A single turn carries every row of the set below to another of its rows. Some are shown first; where does it send the rows asked next?
mazo: 6 -18 25 -13 15 1 -13 18 -25 -1 16 5 7 -2 8
les: 9 2 13 -25 11 -7 1 52 -6 5 -3 0 2 0 7
fotuz: 22 11 11 -10 16 0 -7 43 -3 -3 -4 2 17 10 4
lil: -3 7 12 -3 25 -19 5 11 23 -11 4 3 -2 19 11
mab: -11 -11 13 -18 16 -7 -22 17 19 -1 -4 15 5 15 -24
kote: 14 -4 -5 -7 18 -9 -6 1 -15 -5 6 18 0 -21 9
pid: -5 -3 8 -16 10 -12 -22 27 -15 5 -18 8 10 -21 13
safep: 6 -10 13 -29 5 -21 11 16 29 -7 11 12 -2 10 -1
Gisan: 7 -19 24 -15 20 -20 -16 5 -11 1 2 9 9 -23 12
kez: 5 -18 13 -29 10 -31 12 24 20 -5 10 13 -3 4 3
kelub: -3 -3 23 -25 14 -10 -3 44 9 14 -12 7 6 -15 8
zibeg: 15 1 6 -20 -4 3 -5 29 -13 -3 4 25 10 -20 4
tud: 6 -16 18 -2 15 13 -13 14 -18 0 13 9 16 0 3
pamut: -12 7 3 -11 24 -16 -1 17 11 -9 2 -1 -15 21 5
duba: 12 18 1 -30 6 -9 -13 26 1 4 -4 29 -7 -2 16
pekap: 11 -4 24 -16 18 -12 -15 20 14 -15 8 12 8 17 -27
rimib: 7 -33 8 -14 4 -20 -10 28 10 -16 0 -9 1 6 3
tema: -11 11 -1 -6 26 -13 -3 18 5 -11 4 13 -19 17 3
beme: 15 -6 12 -7 24 -18 -13 -1 -11 -5 3 15 5 -25 10
mide: -20 -6 -3 -20 15 -8 -14 20 9 0 -3 15 -14 17 -9
goko: -3 -12 15 -8 22 -28 9 14 32 -3 0 13 5 1 10
kip: 1 2 12 -14 9 -13 -16 31 -23 -1 -7 6 6 -9 26
ralav: 9 5 21 -4 10 -6 -12 29 -17 -6 0 11 17 -4 29
Pevor: 2 -7 21 5 24 -15 -1 23 13 -25 1 -2 -12 -17 1
ror: 1 -18 2 -1 12 14 -10 8 -9 5 7 16 15 -7 4
sifev: 12 -1 17 -31 8 -17 3 17 18 -15 15 11 -7 11 -17
Pati: 5 3 21 -22 17 -11 -10 14 18 -14 6 9 -2 12 -28
Poze: 16 11 10 -11 7 1 -14 25 -14 -8 -4 20 13 -24 -4
bezet: 18 5 5 -9 12 1 -17 29 12 6 -13 13 27 8 5
leloz: -20 -1 4 -20 19 -13 -10 17 14 -2 -5 0 -13 16 -9
vil: 17 -7 19 -27 12 -23 3 27 8 -17 17 11 -4 14 -13
Kodud: -12 -2 14 -20 19 -10 -16 14 20 -4 -6 4 -3 11 -24
kifot: 1 -6 15 -13 15 -21 9 10 34 -6 5 8 5 13 9
Sogi: 15 28 22 -18 19 -8 -12 26 4 -4 -4 26 -3 -10 12
dore: 4 -24 27 -21 14 -14 -15 15 -20 3 9 6 5 -13 12
Dokel: 9 2 -5 -24 2 -4 -18 25 14 12 -14 25 13 2 12
Kisa: -3 -12 12 -6 4 3 -27 4 22 -17 1 26 -6 5 1
piv: 13 -10 11 -6 3 -1 -28 11 10 -25 7 16 0 19 0
murus: 9 -4 22 -5 3 1 -9 25 -2 1 0 18 28 -8 25
guk: 9 -9 11 -17 -7 3 -4 27 -3 5 2 25 19 -15 16
Totop: -3 8 12 5 33 -20 3 11 21 -13 2 12 -3 9 9
tudod: -13 -10 8 -11 6 -1 -15 12 17 -14 1 25 -23 -10 4
talod: 4 13 32 -15 22 -9 -11 30 15 6 -12 17 9 -18 8
foma: 3 -25 18 -1 16 -20 -5 26 18 -18 -4 -10 2 -10 1
govo: 15 -21 6 -14 0 -12 -19 24 3 -24 8 1 -3 19 3
Ber: -7 -3 12 -5 15 -8 -3 20 9 -22 5 12 -28 -16 3
gal: 5 4 12 -9 12 -6 -23 22 -9 -1 -16 14 17 -27 0
Zez: 5 -14 -10 -6 12 4 -6 5 -12 3 6 19 4 -14 8

pid goes to -> murus
Kisa goes to -> Pevor
kelub goes to -> bezet
And these:
lil goes to -> sifev
kote goes to -> dore
kez goes to -> mab

A single turn carries every row of the set below to another of its rows. Some are shown first; where does it send the rows asked next?
Tar: -1 7 -16 -7 19 5 0 -3 7 28 1 14 -4 -11 0 6 -4 -4 1 -13 6 18 17 -19 -2 10 -12 19 5 6 -16 -29 -8 -29 -12 1 5 25 11 6 5 -1
relu: -15 -1 -12 1 3 -16 7 18 4 13 3 8 -23 -2 -6 -2 1 28 -3 11 1 23 8 -11 22 7 -4 7 22 -17 -2 -22 -31 6 6 -12 -1 7 12 12 -20 19
fefom: -5 -1 -16 -5 13 6 -6 -4 -5 20 6 12 -21 -8 8 7 -8 -8 -12 0 13 17 14 -11 -1 20 -12 16 20 3 5 -34 -5 -33 1 -4 6 14 13 9 -2 3
Vako: 2 -14 -16 -19 7 6 -12 6 -11 19 1 8 -12 -6 9 4 -13 0 -11 -4 8 26 23 -11 19 8 -8 17 25 -1 11 -14 -2 -28 2 10 17 12 17 3 -1 -1
Teneg: -4 25 29 -13 -4 1 -14 14 -19 -6 3 2 3 -4 6 -2 -12 -18 -2 15 11 10 7 -10 14 3 11 0 6 0 -5 -25 -14 -10 1 8 -20 0 7 24 13 14
bifub: -14 -2 8 -13 -15 7 18 6 -29 12 22 -19 8 -5 -25 -13 -9 7 -11 6 2 27 13 -11 30 -2 -21 12 6 -11 8 -22 17 -3 11 -15 -9 -7 -10 -11 -11 2
Motil: -13 10 -7 -9 -7 1 30 -10 -16 13 25 -4 15 -1 -36 -6 -4 0 -5 1 4 14 11 -19 19 -17 -13 8 -9 -5 -1 -22 11 2 2 -11 -20 -4 -10 -5 -15 9
Fug: -14 -11 14 -13 -4 0 17 7 -5 3 24 -7 7 -14 0 -17 18 -12 18 4 -5 7 -5 9 24 4 -14 20 -14 19 -8 -10 12 -5 10 8 3 -14 -2 7 7 17
tupip: 1 9 6 -14 10 -13 3 15 -14 2 7 -12 19 1 4 0 -4 -9 6 17 5 13 10 8 11 3 -32 8 -17 -3 -10 3 6 0 5 18 -19 -20 -1 -1 -4 -4
fera: -7 3 -17 4 12 -16 4 16 1 23 -2 9 -12 -3 -1 8 -4 24 10 -9 14 34 24 -6 26 -6 5 8 2 -4 -7 -17 -21 14 5 2 9 5 -2 -10 -17 12
resi: -2 -4 3 -16 -7 -14 9 5 -1 8 16 -12 8 13 9 -7 2 -4 2 18 -4 17 4 10 -4 8 -25 10 -14 9 9 -17 -6 9 9 5 -23 -25 -3 1 -9 -8
nanaf: -20 1 -20 19 17 7 7 20 -1 9 14 10 -30 -5 -6 14 10 10 -4 -5 12 33 10 4 19 9 -2 5 21 6 -5 -25 -4 2 8 2 -3 11 -7 5 -10 27
Petar: -8 -14 20 -25 -10 -5 12 5 8 7 25 -11 4 6 -3 -20 18 -2 15 15 -15 7 -1 -4 2 13 -21 15 -10 12 -5 -18 -3 -1 5 3 -8 -12 3 3 1 2
zude: -5 8 15 -14 -9 5 -6 9 -11 -1 11 1 1 -7 10 -4 -12 -20 3 -5 8 19 11 -2 27 -9 25 3 0 23 4 -20 -1 0 4 18 -11 -1 -3 23 20 16
fase: -5 14 9 -11 -5 10 -6 20 21 4 13 14 -4 5 -9 -9 10 15 8 24 -19 11 23 -5 29 5 -5 -11 15 -1 8 8 0 -12 -8 -19 -9 7 8 -11 8 9
kod: -15 32 10 7 2 4 -7 10 6 20 14 10 -16 -17 -3 8 5 5 19 35 8 4 17 7 22 15 -15 -9 9 8 6 -8 2 -17 -1 -23 -13 5 2 -4 -6 12
Vav: -10 4 3 -16 -13 4 23 1 -21 7 19 -8 20 2 -33 -16 -4 7 -9 3 -3 20 13 -21 27 -12 -14 11 -2 -16 1 -17 9 -1 3 -13 -12 -5 -6 -13 -11 6
vopo: -3 7 27 -28 -7 6 -7 13 3 5 13 -4 0 -2 -5 -5 -7 -10 13 4 -5 12 10 -19 15 -2 10 -1 4 18 -13 -20 -10 -3 -7 18 -21 13 6 31 20 5
kizer: -9 20 -18 2 -10 -4 8 5 24 15 12 19 -4 -2 1 -1 -1 9 5 19 -11 11 18 9 27 -6 0 -10 3 13 22 2 -5 1 -4 -22 -21 -2 1 2 -4 10
ronog: -4 25 -4 -2 9 -7 0 9 24 26 9 5 -4 -13 -4 6 -8 13 25 16 3 8 31 -2 29 1 -13 -14 -9 15 -3 9 6 -5 -8 -12 -10 8 0 -6 3 -3
mobip: 4 16 24 -16 -1 -5 -13 19 -8 10 0 -14 4 -7 15 -4 -26 -9 6 0 9 25 21 -10 16 5 4 0 -6 12 -8 -23 -7 1 0 12 -15 2 -3 17 23 -8
git: -11 15 -4 6 24 0 -2 20 -1 12 5 15 -16 1 -18 17 13 17 11 3 13 24 17 -15 10 4 -5 2 12 -11 -25 -19 -17 -1 -4 7 -2 17 3 -7 -16 21
gul: -13 12 10 -6 5 -4 11 11 -20 -5 13 -2 15 -14 -2 -3 11 -17 8 20 6 2 -7 13 21 3 -24 16 -10 0 -11 -3 8 -10 8 12 -13 -17 3 12 -6 20
zuzat: -3 5 -29 -8 2 5 3 -3 1 30 -5 25 7 -14 3 6 -4 -4 -1 -14 -1 26 11 -5 11 -7 0 28 8 7 -1 -23 -16 -19 -11 2 3 19 12 10 -4 6
Romag: -11 -13 -9 -1 18 -2 6 31 10 9 8 -3 -27 -3 -9 -2 2 27 1 -7 -1 31 19 -16 31 12 -11 3 22 -5 -15 -10 -5 1 3 3 8 17 4 6 2 13
res: -7 15 15 -13 -16 -2 -4 8 -3 13 9 -6 -5 -6 11 -1 -17 -12 2 9 2 20 4 -1 7 3 8 3 4 21 5 -36 -18 4 1 3 -31 2 -1 36 10 2
mag: -10 12 5 3 -3 13 -8 18 7 15 14 6 -13 -11 7 -2 3 8 12 15 0 22 26 14 38 10 -1 -5 10 16 17 0 15 -11 5 -18 4 -1 -7 -19 9 10
migin: -15 6 -2 -9 0 3 26 -7 -16 20 30 -16 4 -7 -36 -1 -7 1 3 1 11 15 15 -21 17 -6 -24 5 -7 4 -8 -24 22 -2 5 -6 -17 1 -14 -3 -12 1
mevo: -1 -3 -17 -23 -2 7 -9 5 -7 19 -6 21 3 -7 -2 4 -3 1 -6 2 -5 21 12 -12 17 -3 -5 23 25 -11 4 -13 -18 -26 -9 7 5 19 25 10 -10 6
Dade: -18 3 9 -10 -6 8 19 0 -25 18 29 -22 -2 -9 -32 -5 -7 4 -3 12 9 19 12 -16 20 4 -30 8 6 -4 -1 -28 20 -7 9 -13 -16 -1 -11 -3 -13 1

Tar goes to -> zuzat
mobip goes to -> res
And these:
Romag goes to -> nanaf
Fug goes to -> gul
Dade goes to -> migin
mag goes to -> kod

